One turning vector, and how many steps it has turned
The counts run from 0 to 731.
[ 0.32 -0.29 -0.37  0.80  2.20 -0.60 -1.46 -0.10 -0.02  2.64 -0.21 -0.50
  1.01  1.62  2.47 -0.83  3.47 -1.12 -0.63 -3.12 -0.79  2.11 -1.81  0.51
  3.24  2.87 -1.02 -1.02 -1.35 -3.13  0.04  2.03 -0.79  3.08  0.41  0.38
  2.55  1.57  2.48  3.16 -1.00 -2.64  0.09  0.11  0.43 -1.30  0.83 -1.63
  2.66  0.46  2.25 -1.23 -1.95 -1.54 -3.24  0.03  0.46  1.57  3.03 -2.02
 -2.06  2.17 -1.13  0.51 -0.76  0.98  2.77  1.65  1.08 -1.54  2.90  3.39] => 624
[-0.54  0.90 -1.24  2.22  0.83 -0.30 -0.08  1.04 -0.45  0.26 -0.27 -0.48
  0.93  1.62  2.17 -0.29  3.22 -1.76 -2.23 -1.32 -0.83  2.62 -1.43 -3.23
  1.83  0.34  0.52 -1.10  1.55 -3.04 -0.36  2.39  1.07  0.82  3.11  1.58
  0.80  3.60  2.04  3.44  0.82 -1.58 -0.76 -3.01  0.17  1.53  0.82 -3.58
 -0.74 -1.73  2.82 -0.26 -1.35 -2.91 -2.76  0.57  1.09  2.02  1.39  1.57
 -2.99 -1.22 -1.32  2.62 -0.14  0.60  1.28  0.49  1.43  0.33  3.10  2.50] => 549
[ 1.25  0.33  1.09  0.31 -1.37 -0.79  0.94  2.65  0.10  2.09  1.79 -1.69
  3.06  1.73  2.00  1.29  3.76 -2.34  0.47  0.88 -0.29  0.99 -1.02 -0.38
  2.50  0.55 -1.00 -0.55  0.66 -0.75  1.20  2.44 -0.38 -0.20  1.25  2.22
 -0.99  1.53  0.33  3.17  1.08 -2.59  0.49 -0.28 -0.67 -1.59  2.12 -0.25
  3.15 -0.97  3.62 -2.51  0.81 -0.73 -3.85 -2.43  3.79 -2.29  1.97  1.29
 -1.75 -0.29  0.29  0.36 -2.10 -0.40 -0.95  0.67  2.25  1.04  1.95  2.39] => 309
[ 0.63  0.95 -0.32 -1.04 -0.95 -0.95  0.98  1.27 -0.33  2.23 -1.36 -1.64
  2.86  1.15  0.74  0.52  3.01 -2.01 -1.87  0.71 -4.05  1.28  0.64  0.31
  3.44  1.67 -0.53 -0.35  0.84 -2.24  0.22  6.26  0.27  1.76  2.06  3.32
  0.07  2.92  0.01  1.44  2.08 -0.81  0.38  0.61  1.72 -1.42  0.97 -1.80
  0.32  1.42  1.58  3.28  1.81 -1.35 -4.04  0.11 -0.84  2.33  0.25  1.55
 -1.09  0.71 -0.61  3.03 -1.31  1.34  0.10  0.26  2.78  0.41  0.80  0.64] => 159
[ 0.86  0.18 -0.63  0.15  3.24 -0.53 -1.34 -0.26  0.44  1.41  1.46 -0.83
  0.93  2.12  2.09  2.53  2.03  0.54 -2.04 -1.06 -1.56  0.10  1.03 -0.67
  2.20  3.64 -0.86 -0.50 -3.14 -4.61 -1.62  1.92  0.07  2.30  0.67  2.39
  1.00  2.00  1.73  1.41 -2.36 -1.01 -0.73 -0.02 -0.31 -0.45  0.58 -1.82
  3.25  1.01  3.92 -1.66  0.09 -2.25 -1.97  2.44  2.79  1.17  1.38 -0.99
 -1.47  1.51 -0.74  0.30  1.09  0.78  0.93  1.71  0.42 -0.97  3.64  2.08] => 169
[-1.02 -1.52 -1.24  0.39  0.88 -1.64  1.72  0.92 -1.16  2.49 -0.67  1.41
  0.87  3.15  0.04 -0.41  2.16 -0.44 -3.54 -2.04  0.93  3.56  0.24 -2.13
  2.25  1.82  0.93 -0.12  0.14 -1.82  0.01  3.23  0.78  1.94  2.11  2.29
  0.03  2.77  0.88  2.44  0.36 -0.81  1.76 -0.18  1.66 -0.67  1.26 -4.21
  0.38 -1.99  1.72  1.68  1.64 -1.40 -4.26  1.04 -0.06  1.84  1.32  0.93
 -4.16 -0.07 -1.73  1.08  0.17  0.18  0.32  0.66  2.32  0.76  3.27  2.01] => 418
[ 0.85 -1.51  0.99  2.05  1.82 -1.29  0.55  0.57 -0.99  3.42  1.04 -0.41
  1.88  1.22  3.72 -0.07  2.49 -0.08  2.66 -1.98 -1.35  1.69 -1.27  0.40
  3.38  2.90 -1.57 -0.05  0.05 -0.11  0.85  3.78 -0.86  1.62  0.79  3.75
  2.21  2.84  0.62  3.64 -0.92 -2.71  0.92  0.50  1.21 -1.90  1.41 -1.67
  1.77  0.00  5.25 -0.88  0.02 -1.08 -2.50 -0.42  0.95  0.25  1.87 -0.31
 -1.61  1.73 -0.80 -0.22 -3.05  1.18  1.01 -0.83  1.82 -1.35  0.11  2.95] => 277
[ 0.16 -2.42  0.99  1.59  2.74  1.63 -0.74 -0.81  0.22  3.10 -1.30  1.22
  0.07  4.02  0.44 -1.16  1.42 -1.40 -2.63 -1.80 -3.17  2.84  0.73 -0.91
  2.75  2.33 -0.65  0.75  0.19 -3.77 -1.53  2.32 -1.69  2.57  0.69  2.05
  1.40  1.96  0.61  0.85 -1.71 -2.67 -1.41  1.28  1.12 -0.73  2.30 -2.50
  3.54  0.37  2.69  1.38  1.76 -2.17 -2.32  2.24  0.07  1.84  0.64 -0.85
 -0.01  0.33  0.39 -0.81  1.91  0.89  1.35  0.89  0.38 -0.19  2.94  1.76] => 545
[-0.06 -2.02  1.04  1.44 -0.06 -0.89 -1.13  1.43 -0.09  3.24  0.03  0.79
  2.66  0.60  4.14 -0.87  2.81  0.09  1.49 -0.78 -3.91  0.52 -0.46  1.09
  2.74  1.64 -1.38  0.02  0.05 -0.28  1.34  2.04 -1.22  1.95  1.01  2.27
  1.24  2.98 -0.13  2.63 -0.79 -3.61  0.90  1.76  0.93 -2.49  1.02 -0.70
  1.93  1.22  3.82  2.43  1.32 -0.38 -2.69 -0.27  0.68  0.16  0.80 -1.08
 -0.69  2.85  1.49  1.00 -1.90  1.60 -0.35  0.35  3.09 -1.49  0.05  1.46] => 278
[ 1.35 -0.87  3.57  2.03 -0.17 -0.57  0.06  2.02 -2.46  2.66  1.19 -1.65
  3.54  2.01  2.86  0.93  3.97  0.64  2.00  0.23 -1.18  0.92 -1.05 -1.42
  2.72 -0.82  0.31 -0.53  1.85 -3.09  0.68  1.68 -0.71 -1.28  0.54  2.60
 -1.00  4.59  0.10  2.74 -0.35 -3.42  1.60  0.35  1.34 -1.51  1.48 -0.02
  1.53 -0.39  2.78  1.01  0.01 -0.83 -2.98 -1.02  1.22 -1.45 -0.39 -0.27
  0.50  0.16  0.82 -0.49 -0.65 -0.86 -1.00 -3.48  1.85 -0.02  0.54  0.35] => 684
[ 0.73  0.74  2.41  1.00 -0.30 -1.61  0.19  0.77 -1.95  2.61  0.02 -3.19
  2.34  2.88  1.24  1.35  2.05 -0.90 -0.15  1.31 -1.13  2.18 -0.59 -2.73
  2.47  0.56  0.91 -1.12  2.05 -2.69 -1.07  2.86  0.28 -1.26  2.84  1.93
 -1.29  3.42  1.79  2.05  0.92 -1.63  1.17 -1.53  0.26  0.60  3.05 -1.71
  2.31 -1.75  1.89 -2.18  1.34 -2.64 -4.06  0.27  2.73 -0.20  1.07  1.62
 -0.94 -2.18 -1.08  0.10  0.11 -0.55  0.75 -0.91  1.01  1.71  1.55  1.03] => 469
[ 2.03 -1.00  2.44  0.64 -1.81 -0.75  0.34  0.89 -0.55  3.52 -0.83 -3.12
  3.74  1.30  1.53  0.24  3.00 -1.41 -0.78 -0.51 -4.20  2.34 -1.04  0.62
  4.99  1.96  0.06  0.48  0.28 -0.86 -0.12  3.42 -2.47  0.35  0.38  2.87
 -0.24  2.21  0.85  2.31  0.57 -1.99  0.08  1.30  1.60 -1.91  0.01 -0.07
  2.62  2.55  2.29  1.16  2.30 -0.99 -4.39 -0.74  0.98  0.68 -0.47  0.99
 -0.46  0.13  0.42  0.83 -0.80 -0.25  0.21 -0.54  1.52 -1.16  0.58  0.17] => 438
[ 1.49 -1.42  0.29  2.06  0.39  0.53 -0.31  1.33 -1.13  2.06  0.04 -1.05
  4.01  1.94  2.66  0.42  3.50  0.56  0.15  0.35  0.06  2.34 -1.20 -3.00
  2.10 -1.44 -0.33 -0.93  0.76 -3.72  0.44  1.15 -0.32 -0.43  1.97  2.50
  0.28  4.43  2.53  2.71  0.04 -3.12  2.21 -0.87  1.66 -1.72  3.61 -0.04
 -0.24 -1.80  2.61 -0.91 -3.02 -1.99 -3.81 -0.09  2.75 -1.71 -0.42  0.01
 -1.71  0.17 -2.48 -0.47 -1.30  0.44 -1.41 -2.20  1.38  0.47  0.60  0.01] => 423
[ 0.75 -1.49 -0.14  2.68  1.59  1.06  0.00 -2.50 -0.14  3.27 -0.17 -1.48
  0.73  0.42  2.82 -1.11  2.01 -0.71  0.58 -1.34 -4.49  0.97  0.33 -0.83
  1.32  0.99  0.75  0.95  2.86 -0.93  0.38  2.12 -1.04  0.84  1.32  2.66
 -0.89  4.58  1.11  1.38 -1.12 -2.55  0.34  0.30  2.07 -2.03  2.35 -1.84
  2.02 -0.17  5.28 -0.72  0.38 -1.23 -2.35  0.04  2.34  1.65  0.69  0.44
 -3.19 -0.06 -2.07  0.71 -2.24  1.40  0.53  0.57  2.21  0.53 -1.00  1.52] => 146
[ 1.33 -1.15  1.82 -0.61 -1.76  0.50 -0.38  1.74 -1.62  3.28  0.08 -0.08
  3.17  2.94  0.75 -0.53  3.15 -1.02 -1.95  1.24 -1.42  2.57 -1.09 -1.92
  2.11  0.42  1.11 -1.63  0.05 -2.42 -0.44  3.96  0.06  1.24  0.59  1.99
 -0.23  3.26  1.14  2.32 -0.40 -0.65  0.32  1.63  2.79 -1.56  2.71 -1.92
  1.09  0.71  1.68  2.76  1.15 -1.27 -5.55  2.44 -0.50  0.06 -1.25  0.00
  0.18  0.33 -1.10 -0.90  1.84  0.85  0.22 -1.79  0.72  1.27  2.04 -0.26] => 598
[ 2.27 -1.18  1.36  1.44  1.59  0.71  0.51 -0.12  0.41  3.23  1.20 -1.11
  2.24  1.84  3.34 -0.21  3.20  0.06  0.54 -1.12 -1.99  1.27 -0.80 -1.71
  1.35  1.82 -0.77 -0.23  0.32 -0.67  0.70  2.23 -1.74  0.05  0.74  2.22
 -0.46  1.83  2.43  2.33 -2.00 -1.75  0.93  0.66  1.81 -1.46  1.04 -0.07
  3.55  1.24  5.87 -3.28 -0.30 -1.08 -2.43  0.47  2.93 -0.87  1.95  0.31
 -1.58  2.04 -2.11 -2.00 -3.12  0.70 -0.52  0.58  1.61 -0.19  1.26  2.38] => 49
[-0.75  2.08 -0.99  1.24  0.95 -0.18 -0.35  1.73  0.18  3.23  3.44 -0.75
  0.06  1.64  2.83  0.38  3.52 -2.57 -3.10 -1.96 -0.19  0.35  1.59 -1.32
  0.28  2.53  0.31 -0.47  0.15 -3.61  0.76  1.25  2.74  1.12  0.61  2.45
 -1.42  2.94 -2.52  0.73  0.08 -2.95 -1.43 -0.78 -2.24 -0.57  0.80 -2.08
  2.86 -1.39  3.09 -0.16  0.05 -1.42 -2.03  0.05  2.15  1.71  1.29 -0.56
 -2.43 -0.68 -2.05  2.17 -0.57 -0.15 -0.58  2.98  1.65  0.92  1.19  4.47] => 708
[ 0.72  0.33  1.70  0.62 -0.56  1.33 -1.86  1.26 -0.21  3.75  1.50 -1.32
  1.45  2.16  1.32 -0.57  3.36 -0.09 -4.27 -0.15 -0.12  0.04  1.29 -0.83
  2.91  1.25  1.30  0.20  0.21 -4.04  0.20  0.38  1.46  0.66 -0.52  2.30
 -1.80  3.61 -1.43 -0.69 -1.08 -5.04 -0.72  2.34  1.25 -1.27  0.83 -1.04
  1.64  0.73  1.34  2.46 -0.50 -0.89 -3.91  0.92  1.46  0.83 -1.93 -1.34
  0.01 -0.45 -2.11 -0.09  0.37 -1.13 -0.76  1.98  0.57 -1.34  0.02  0.78] => 479
[-2.42 -0.66 -2.21  0.96  2.64 -0.30 -1.23 -0.37  0.18  4.13  0.02  0.01
  1.15  1.15  1.87 -0.99  1.33 -1.22 -0.46 -2.06 -1.33  1.17 -0.02  1.56
  2.50  2.77 -0.90  0.38 -0.43 -1.54 -0.58  2.74  0.18  3.17  0.64  1.69
  2.11  1.96 -0.82  0.91 -0.16 -4.10  0.02  1.10 -0.09 -2.35  2.94 -0.46
  3.96 -0.34  2.80 -0.45  0.54 -1.62 -2.83 -0.68  0.99  0.97  1.28 -1.23
 -3.56  1.47 -1.54  1.51 -2.18  1.35  0.88  2.33  3.36  0.94  0.24  3.56] => 493
[-2.66  0.65 -1.04  1.71  4.36 -1.07 -1.65 -1.29  1.16  3.72 -0.91 -0.24
  0.60  1.38  1.35 -0.26  0.98 -0.05 -0.98 -2.32 -4.12  1.89 -0.02  0.13
  1.78  1.88  0.80  0.89 -1.03 -3.00 -0.96  2.51 -0.56  1.16  1.65  1.67
  1.31  1.16  0.87  1.67  0.67 -2.25  0.64 -0.67 -0.30 -0.54  1.63 -0.09
  2.57  0.02  4.07 -1.31  0.37 -1.35 -1.63  0.25  0.93  0.95  2.08 -1.76
 -2.52  2.04  0.86  2.48 -1.18  1.85  0.23  3.15  3.64 -0.41  1.72  1.49] => 721
[-1.59  1.67 -0.34  2.89  0.10  1.21 -0.90  2.04 -0.44  0.59 -0.12 -0.53
  1.94  2.51  2.28 -0.91  3.24 -4.16 -3.03 -1.49 -2.43  2.88  0.80 -2.93
  2.26  2.81  1.55  0.24  0.16 -2.38  0.33 -2.40  1.69 -0.08  0.31  0.70
 -1.54  3.31 -0.63  1.41  0.25 -3.63 -1.20  0.05 -2.19  1.05  1.73 -1.19
 -0.09 -1.93 -0.42  1.58  0.32 -2.35 -3.70  0.62  0.79  0.35  0.48 -1.15
 -1.73 -1.10  0.75  1.20 -0.28 -0.32 -0.35  2.10  2.03  1.02  2.04  2.47] => 400
[-2.03 -1.68  1.50  1.50  1.36 -0.24 -1.00  2.23 -1.34  2.50 -1.47  0.28
  1.69  3.25  2.70  0.18  1.88 -2.52 -1.07 -2.33 -0.63  3.57 -1.31 -2.96
  2.03  3.22  1.28 -1.37 -0.50 -2.05 -1.21 -0.71  1.01  0.61  1.64  1.31
  1.14  4.05  1.11  1.21 -1.12 -3.68  1.35  0.08 -0.31 -0.79  3.73 -1.50
  1.61 -1.33 -0.42 -0.23  0.42 -3.51 -4.20  0.73 -0.92  0.90  1.34 -1.20
 -1.73  1.31 -1.03 -1.50 -0.14  0.70  1.12 -1.70  1.03  0.89  4.18  3.12] => 498
[-2.35  1.04  0.07  0.76 -0.73  0.96 -1.78  3.49  0.66  1.51  2.38 -0.35
  3.96  1.86  1.82 -0.40  3.55 -2.21 -0.93  0.07 -0.38  1.19 -2.07  0.12
  1.19 -0.29 -0.42 -1.77 -1.37 -3.88 -0.99  0.12  0.71  1.01  1.53 -0.42
  1.29  3.78  0.79  3.02  0.64 -2.77 -0.61 -0.10 -1.85  0.13  2.76  0.49
  0.49 -0.44  1.24  0.04 -0.77 -2.75 -3.37  2.08  0.76 -0.62  0.89 -1.49
 -0.41  0.04  1.16  0.20  0.09 -0.08  0.15  0.93  1.12  0.22  3.39  1.85] => 496
[ 0.81 -0.65  0.96  1.24  2.25 -2.13 -1.16 -0.83 -1.70  4.19  0.03 -0.44
 -0.46  2.43  1.40  0.04  3.06  0.89 -2.76 -1.66 -0.18  0.61  0.83 -0.33
  3.55  2.69  2.05 -0.03 -0.74 -4.05 -0.35  1.35  1.09  1.86  0.42  2.06
 -1.00  2.82 -0.87  0.21 -1.47 -4.17  0.52 -0.13  0.49 -0.01  0.68 -3.61
  2.75 -2.14  1.67  0.27 -0.09 -0.40 -2.38  0.15 -0.04  1.68  1.08 -1.61
 -2.39  0.81 -1.10  0.59  0.43 -0.53  1.65  0.43  1.31 -2.01  1.15  2.50] => 71
[ 1.08  0.16  0.06  1.26  0.60 -1.75  0.96  1.93  0.28  3.03 -1.53 -1.15
  4.80  0.85  2.89  1.18  4.05 -0.13  0.95 -1.87 -3.10  1.69 -1.01 -0.09
  3.12  1.99 -0.97  0.03 -2.11 -2.28  1.06  2.75 -2.06  0.15  0.73  2.13
  1.19  0.62  2.02  3.06  0.83 -1.03  1.96  0.85  0.38 -1.56  1.55  1.75
  0.93  3.23  2.21  1.49 -0.96 -1.17 -2.83 -1.75  0.12  0.04  0.78 -1.98
 -0.13  1.70 -0.93  0.93 -3.13  2.06 -0.92  0.36  1.92 -2.17  0.10  1.63] => 130
[-0.49 -0.60 -0.39  2.59  0.50  0.46 -0.02  0.35  0.44  1.12 -1.49  0.67
  2.02  0.91  3.40 -1.41  1.76 -1.54 -0.66 -1.61 -2.44  3.01  0.11 -2.62
  0.28  2.99  0.19 -0.33  1.67  1.17  1.01  0.50  0.31 -0.66  3.11  2.21
  0.25  4.01  0.78  1.57 -1.11 -2.23  2.00  0.08  1.69 -0.43  2.45 -1.29
  0.36  0.81  3.23  0.07  0.42 -2.66 -2.49  0.28  1.20  1.67  0.56  0.21
 -4.56  1.05 -2.62  0.28 -3.19  1.56 -0.07  0.72  2.87  1.77  0.29  1.27] => 453
[ 0.08  0.90  2.13  0.67  0.21  1.89 -2.66 -0.70  0.15  1.92  1.10 -3.07
  2.30  1.87  2.82  0.18  2.66 -4.53 -0.65 -0.48 -3.36  0.79 -0.54 -1.62
  0.72  3.52  0.36 -1.89  0.70 -3.57 -1.06  0.68  0.71 -0.58  1.37  1.62
 -0.87  3.15  0.58  1.02 -0.69 -0.32 -2.23  0.44  0.65  0.38  1.90 -0.66
  2.63  2.59  3.15  0.63  1.18 -3.79 -2.52  2.87  1.80  2.28  0.57  0.02
  0.03  0.23 -0.34  0.67  0.48  0.45  1.95  0.83  0.17  0.81  2.20  2.69] => 221
[ 1.88 -3.03  2.34  1.96  0.34  0.24  0.61  0.57  0.62  2.95 -2.94 -0.33
  3.59  1.80  3.76 -0.86  2.64 -1.19  0.83 -1.20 -5.37  2.46 -1.27 -3.12
  2.77  2.66 -0.13  0.38  1.48  0.52  0.93  0.86 -2.95 -0.92  1.59  1.79
  0.61  3.20  1.12  1.87 -0.59 -2.93  1.46  1.33  1.73 -0.22  2.29 -0.71
  1.02  1.87  2.07  0.84  1.70 -1.65 -3.52 -0.85  0.18  0.37  1.56 -0.29
  0.18  1.10  0.51 -1.76 -2.05  1.97 -0.05 -1.66  0.84 -0.27  0.34  1.06] => 585
[ 1.14 -0.12  2.07  2.17 -1.65  0.36  0.96  0.95 -0.98  3.25  0.37 -1.47
  2.53  1.26  1.77 -0.17  4.23 -1.34  0.37 -1.43 -1.42  2.28 -0.61 -1.28
  3.67  1.51  1.80  0.38  1.95 -0.73  2.78  3.02 -1.03 -0.05 -0.93  3.99
 -2.49  3.71 -1.02  2.32  0.60 -2.37 -0.33  0.21  1.22 -2.21  0.86 -1.03
  0.57  0.21  1.74  2.98  1.42  1.06 -3.65 -0.66  1.42  0.64 -0.31  0.68
 -0.65  0.51  0.51  0.11 -0.63  0.10 -0.12 -0.30  1.57 -0.54  0.52  2.24] => 405
[ 0.13  1.85  2.15  0.81 -0.17  1.44 -1.50  1.11  0.94  2.88 -0.79  0.26
  3.23  2.30  1.53 -1.24  3.82 -2.04 -3.48 -0.82 -4.84  1.00  1.70 -3.10
  1.77  2.32  1.56  0.13 -1.07 -3.50 -0.17 -0.83  0.48 -0.80  1.18  0.73
 -1.22  1.35 -1.15 -0.03 -0.33 -3.15 -1.53  2.12  0.43  0.64  0.40  0.69
  1.51  2.80  1.07  1.76  1.84 -2.16 -3.52  1.54  0.47  1.67 -0.78 -0.89
  1.11  0.93 -0.29  1.14 -0.27  0.37 -1.46  2.30  1.63 -1.69  2.48  0.85] => 660
[ 1.38  0.08  0.50  1.06 -3.40  0.44  2.12  4.25  0.88  0.58 -0.55  0.19
  3.95  2.79  1.64 -0.30  3.62 -1.49 -4.11 -0.51 -1.73  2.84  0.44 -2.95
  3.04  2.23 -0.13 -0.45 -0.14 -0.01  1.82  0.22 -0.68 -0.81  1.56  1.43
 -1.63  2.34  0.76  1.78  1.22 -2.90  1.33  0.01 -0.05 -0.83  0.70 -0.90
 -1.04  0.90  0.83  1.50  0.95 -0.93 -3.97 -0.57  2.07 -0.89 -0.12  1.02
 -2.03 -0.65 -0.34  0.32 -1.21  0.25 -1.42  1.41  2.52 -1.29  2.19  0.79] => 485
[ 1.18  0.53 -1.46  1.65  0.74 -0.54 -0.23  2.57 -1.59  1.63  0.70  0.25
  4.21  0.90  1.70  0.92  4.99  2.20 -0.74 -0.70 -2.00  0.50  1.72 -1.84
  2.80  0.12  0.05 -0.71 -1.67 -3.70  1.08  2.14 -0.59  0.63  0.44  2.30
 -0.81  2.69  1.93  2.62  0.63 -2.95  1.32 -0.75  0.57 -1.32  0.28  0.51
 -0.61 -0.33  3.33  1.83 -0.51 -0.49 -4.01  0.68  2.32 -2.67 -0.58 -0.64
 -1.55  1.90 -0.40  0.46  0.19  1.65 -2.19 -1.14  2.93 -0.97  1.05 -0.53] => 604
[-0.17  0.65 -0.93 -0.49 -0.13  0.88 -3.13  0.15  0.84  1.22 -0.57  0.15
  3.71  0.71  3.95 -2.65  3.32 -0.89 -1.89  0.31 -4.99  0.50  0.70 -0.15
  2.56  1.51 -1.27 -1.54 -0.98 -3.90  0.31  1.90  0.36  2.28  1.42  0.77
  1.42  2.96 -0.77  1.07 -1.73 -4.98 -0.64  0.21  0.43 -1.22  1.71  0.55
 -0.15  1.51  0.69  1.94 -0.43 -2.29 -3.92  0.78  1.42  1.37 -0.44 -1.38
 -0.94  2.39 -2.00  0.90  0.30  1.46 -0.18  1.82  1.78 -0.65 -0.03 -0.43] => 119
[ 0.47 -2.04  0.26  1.27  4.04 -0.54  0.28 -0.46  0.31  3.15 -0.38  0.95
  0.78  1.78  2.67 -0.66  1.72  0.93  0.52 -1.27 -2.52  1.21  0.41 -0.94
  2.57  2.29 -1.83  1.72  0.44 -0.97 -0.99  2.72 -0.89  1.40  0.83  4.73
  0.24  1.85 -1.08 -0.28 -0.02 -3.71  0.76 -0.07 -0.02 -1.35  2.17 -1.67
  3.33 -1.28  4.52  0.00  1.44 -0.27 -1.14 -0.27  1.91  0.43  1.25 -1.33
 -1.37  2.35  0.48 -0.19 -1.74  1.89 -1.47  1.10  3.00 -0.29 -0.11  3.78] => 459
[ 0.06 -1.40  0.07  2.62 -0.22 -1.57 -0.25  1.91 -2.03  1.49 -0.32 -1.08
  3.11  2.23  1.04 -0.73  3.32  0.05 -0.42  0.39 -1.81  3.73 -1.19 -1.10
  4.51 -0.57  0.43 -0.53  0.57 -0.47  0.30  1.57 -0.28  0.86  1.56  1.41
  0.13  4.02  1.78  3.57  0.84 -4.74  1.78 -1.29  1.06 -1.20  2.41 -1.11
  0.62 -2.22  1.45  0.97  0.53 -0.56 -5.18 -0.59  1.54 -2.58  1.37 -0.19
 -1.73  0.27  1.17  0.65  0.77  0.84  0.15 -0.93  3.52  0.30  2.40  0.17] => 64
[ 0.71 -2.32  1.58  1.83  3.81  0.78 -0.15  0.17  0.34  3.35 -0.26  0.59
  0.24  3.67  0.36 -1.05  2.00 -0.05 -2.35 -2.01 -1.02  2.58 -1.35 -1.49
  2.75  1.92 -0.54 -0.02  0.11 -4.06 -1.55  2.11 -0.81  1.69  0.60  1.90
  1.59  0.95  1.61  0.20 -1.59 -3.06  0.81  0.81  0.29 -0.05  2.61 -2.05
  3.37 -0.66  2.27 -2.15  0.21 -2.41 -2.18  1.17  1.18  0.33  1.56 -0.53
 -0.88  0.87  0.21 -2.01  0.66  0.21  0.27  0.58  0.44 -0.83  2.75  3.03] => 544
